T: rows in several groups, each row roughly a mix of its group's directions:
T (104 x 15):
[[-18   7  -9 -10  10   8  -1 -25  10  -7 -10 -18 -19   7   8]
 [-28   4  -2  -6  10 -10   7  -7  17  -4  -5  -3 -25 -16  -4]
 [ 29   7  14  13 -13   7 -12  13 -11  -8  17   8  10   3  -3]
 [ 12   7   6  22 -10   3  -7  -4   6 -21  26 -12 -14   5  -4]
 [ -7 -10  -2  -2  26 -11  24   7   1 -11 -15 -16 -12   7   5]
 [  8   8  15  10  10  -8 -14   9   5 -32   2   8 -15 -10  -7]
 [ 15  25  10  -2  -7  11 -21 -10   1 -16   0  21   3  -6  -7]
 [ 16   9  -3 -12  15  17   2   4 -17 -11  -6 -15 -22  -2  15]
 [  1  10  18   5 -13  -3  -9  -2  10   0   4  29  22  -2 -15]
 [ -7  10   1  -4   9  10 -21 -16   6 -23  -3 -10 -25  -3   5]
 [-12 -13 -38  -7   2   0 -18  -9  -3   5  -1  -5 -10   7   0]
 [-10 -18 -15  -7  22  -2  -2  10  -6  -7 -10 -18 -17  15   8]
 [ 21  -4 -19  13 -14  -5 -23  -5 -13  -1   1 -10  15  12   2]
 [-14  -6 -13  -1   4 -32  -2  19  -1   9 -21  -5  -4  -5  -6]
 [ 16   9  18   0  20   5   1   7  -4 -29  -3   1 -16 -11   4]
 [ 10   4   4  -1  25   9  11  -9   5 -32   0  13 -11  -7  -2]
 [ -9   7  -3 -18  18  19  -7  -5   0 -12  -3  -9 -29   4   9]
 [-14   4  -6 -19  -1  26 -12 -14   6   6   6  19   2  17  -4]
 [-25  -1  -7 -19  16   1   3 -18  10   4 -24   7   2   3   2]
 [-14   9  -5  -7  13 -14   0   4   3  -8 -17 -15 -30 -13   3]
 [ 18   9   9  13  -3  -1 -19  10   0 -25  15  14  -7  -5 -11]
 [  8  -2   7  -4   0   0  -8  16  -4   0   2  37  18  -5 -13]
 [ -9  10  18  16 -12 -27  -2  -1  17  -3  -6   5   8 -12 -13]
 [-29  -1  -4  -7 -11  10 -10 -19  13  16   5 -14  -8   9   4]
 [ -6   2   3  -4  18 -10  29  -4   2  -1 -22 -21  -7  -1  10]
 [-32  -4 -15  -2   3 -17  -7  -7  17   1  -6  -3 -17  -6  -8]
 [-14   8  -3  -5  12  -7  -8  -2   5 -13 -13 -23 -31  -3   6]
 [ -3  23  18   0  -3   3  23 -18  10   1  -7 -18  -8  -6   8]
 [-14  10  -3   1   5  -7 -16 -12  10 -16  -7 -21 -27  -2   3]
 [ -8   3 -19  -4  -8  13 -28 -18   1  -3   7 -13 -15  12   4]
 [  2  10  23 -12   9  28  16  -3   4  -5  11  16  -5  -4   3]
 [-23   3   1 -12  12  12  -1 -28  16  -7 -11  -4  -7  10   4]
 [-24   2  -8  -1  12 -11   1 -19  18 -12  -9  -9 -20  -8  -2]
 [-26   4   3   2  -6   4 -14 -26  24  -6   8   1  -7   1  -6]
 [ -2 -14  -9  -8   7  14   7 -12   3   2   8  33  19  -5  -7]
 [-13   4 -31   2  -7 -21 -13  -6   7   1  -3   4 -14 -10 -13]
 [-18 -15 -11 -13   3   9  21 -10   2  26  -4  -4  11   9   7]
 [  3 -18   9   0  14 -10  28  23  -7   9  -6   2  11  -5   3]
 [  5  -4  24   7  -9   8  16   2   5   8  14  18  26   3  -5]
 [ 27   5   1   8 -10   2 -24  18 -15 -10  11  12   3  -3  -6]
 [-23  15  12  -3   0  -9  -3  -9  22  -7  -3  16 -11 -16 -13]
 [ 18   1 -12 -13  10  27 -15  -2 -18 -10   2  -4 -11   6  12]
 [ -7  -2   2  -6  16 -10   6  16  -6  -2 -17 -27 -21   3  11]
 [ 11 -12 -32   1 -11   5  -5  -8 -10  12  11  14  17   0  -4]
 [  4  -6  11  21 -17  -8   1 -12   8   4   6  -9  28  16  -2]
 [-19  -4   6 -12  19   8  17 -15   8   0 -15 -17  -8   5  14]
 [ 19   7  16  12   8 -13  -4  19  -3 -25  -1  10  -5 -12  -7]
 [ 24   4   2  13   6  -5  24   7  -1 -17   9  18   9  -3 -11]
 [ 12  -9   9  12   2 -17  -6  31  -5 -10   5  17   7  -5 -12]
 [  5  12  31  18 -11 -13  12  -2  12  -6   3   1  11 -12  -5]
 [ 21   6   2   5  11  -9  -5  19  -7 -24  -1  18  -7 -14  -9]
 [-21  -9  -4 -20  16  18  18  -8   5  10  -5  -3  -4  15   8]
 [ 12   2  19  20 -25   2  -8  -2  -1   7  17 -17  11   1   5]
 [-18  -5 -18  -7 -13  14 -24 -18   5  13  10  -2  -2  11   0]
 [  0 -14   6  -5  30  -9  21  12  -2 -12 -16   9   2  -8   2]
 [-12   4  -4   5   9  -2   3  -8  12 -17   9 -18 -34  -8   2]
 [ 29  -1  17  14   4  -1   9  20 -11 -16  11  -3   0  -2   2]
 [ -7 -14  -5  -5  -5  -4  21  12  -8  31  -5  -9  15  10   6]
 [-14  -7  -1   3  10 -30 -10  10   3  -4 -24 -15  -7  -5   1]
 [-13   8   3   1   6 -12  -8  -2   6  -9 -14 -31 -24   3   7]
 [  9  -9 -13   2 -11  -7   0   8  -8  17   2  25  27  -1 -10]
 [  2   4   3   3 -15   8 -19 -11   7   0  10  28  22   6 -13]
 [-19  -1 -12  -2 -10 -10  -3 -23   9  19 -17 -15  12   6   4]
 [  3  -1  -8   2 -20  15   6 -10   2  17  22  18  19   6  -7]
 [  5 -11  -4  11  16 -30  11  21  -2 -14 -12   1   1   0  -8]
 [ -1 -10 -19  -6  -5  14  10 -10   0  14  17  27  14  -7  -7]
 [ 28   6  10   1   1  -1  14   9 -13   0  -5  19  19 -16  -1]
 [  3 -18 -22  -4 -10   5 -13   9 -13  20   8  11  17  11  -2]
 [  0   3  11   6 -16   3 -13  -7  10   2   9  27  25   5 -14]
 [-12  -1  14  -9   2  -6  -2  16  -1  10  -2   6 -15 -36   3]
 [-25   0 -23 -14   9  -4   4 -16   8   7 -15  -9 -15   0   2]
 [  0 -23 -27  -4  -1   1  -9   8 -13  15   0  -5  11  20   3]
 [  2   5   7  -4 -13   7 -18 -14   1   9  -8  17  31  12  -3]
 [ 19  -1  19  10  11  -3  12  20  -9 -16   7  -9 -13 -14   6]
 [ 18   0  22 -10  16  22  12  14 -14  -6  -1   2   2   5  12]
 [ 16  -4  -4   7 -21  -8  -1  14 -16  24   1  -2  22   1   1]
 [  7 -10 -13  -2  -9  -3   3  12  -9  19   0  20  27  12  -9]
 [ 14 -10  -3   1   0  -6  31  15 -12  17   2   8  15 -12   1]
 [-21   7  -5  -7 -10  12  -3 -24  10  13   2 -21 -11   9   8]
 [-26  -4 -12  -9   2  11   0 -21  11   7   0 -19 -13  14   7]
 [-29  -6 -12  -9   1  10   1 -24  15   8   1 -10  -8  11   4]
 [ 16   2  -4   2  17 -12   4  21  -7 -22  -3  15 -13 -14  -8]
 [-12   4   4   7   5 -22  -8   4   6 -10 -16 -28 -19   1   4]
 [-10  10  11  -4   0  23 -12 -11  10 -13  16 -10 -24   7   4]
 [-21   2 -17  -4 -18  -3 -19 -16  12  15   2  12   6   2 -11]
 [ -6  -9  -7  -9   4   2  34  -5  -2  24  -9  -3  16   4   7]
 [ -3   7  13  -4   3  29  -5 -15   8 -13  17  -7 -16  13   6]
 [ 24   1  12   2  10   1   9  13  -9 -12   0  26  12 -15  -4]
 [  5 -10  15  -3  26  -5  19  14  -1 -13 -13  18  10  -3  -2]
 [-13   2  22  14   1  -9   9  -8  16 -10   2 -28 -12   0   6]
 [ -9 -10 -15   0 -17  -6   5  -5  -2  30  -2  -6  22  13   1]
 [ 19   0  15   8 -11   4   1  21  -7   3  18  22  14  -4  -9]
 [ -3  -2 -11  -8  -2   6  17  -4   3  12  10  32   8 -19 -10]
 [  1  -8  -5   0  23  -7 -19   6   0 -31  -7   5 -16  -4  -3]
 [-23  -6 -15  -7   3  12 -20 -18  11  -6   6  -6 -16  13   0]
 [-15   1  10 -12   3  20  -4 -26  11   3  -7   4  15  20   5]
 [-17  -9  -6 -15  14  11  25 -13   3  14 -11 -12   0   7  12]
 [ 23   3  -5   4 -13  -4 -11  23 -17   5   8  18  10  -7  -9]
 [ 14  -5 -25  -5  -6  12   7  -7 -10  11  12  24  13 -10  -4]
 [  2   1  11   6  -3   5   7 -21   2   2  -8 -31  10  17  16]
 [ 24   6  15   2   8   1  18  16 -17  -4  -8 -19  -5  -4  14]
 [ 29  14   2   3  -4  17 -19  -8 -13 -16   2  -6   0   7   8]
 [-23 -20 -18 -16  14   4  10 -11   2  15 -12  -4   4   8   8]
 [ 29   7  -6   7 -12 -11  -8  20 -22   5  -4   1   8 -10   0]]

which group is each row in? (one row of each group first):
[  6  15  23   6   6  -7  -2  14   0 -18  -5 -20 -22  -4   5] => (28)
[-19  -4 -32 -11   3   4 -17 -15   5   0   1   6 -15  -1  -5] => (26)
[ -7   2  -2   2  -4  13   4 -25   7   2   1 -28  -1  23  11] => (102)

[-28  -7  -9 -13   6  15   3 -25  13   7   1  -7  -7   8   6] => (28)
[ 12   6  26  17  -2 -13  21   5   1  -5  -2 -22   1  -8   7] => (26)
[  7  -1  12   7  12  17  14  -3   4 -21  17 -17 -16  14   7] => (102)
[-25   6 -13   0 -13   1 -17 -23  18   2   8  -3 -13   0  -6] => (102)
[-14  -4  25  -2  -6  18  -4 -15  14   6   8  10  20  13   1] => (102)
[ 20   3 -11   5  -3   9 -27   1  -7 -19  14  18  -1  -1  -8] => (28)
[-17  -2  -9  -2  -5   1   8 -13   3  15   0 -34 -15   2  13] => (102)
[-14  -9 -14  -7 -14   0  -1  -6   3  27  -1  12  23  14  -6] => (102)
[-21 -19 -13  -1   3 -21  -7  13   0  13 -13 -16  -1  10   1] => (28)
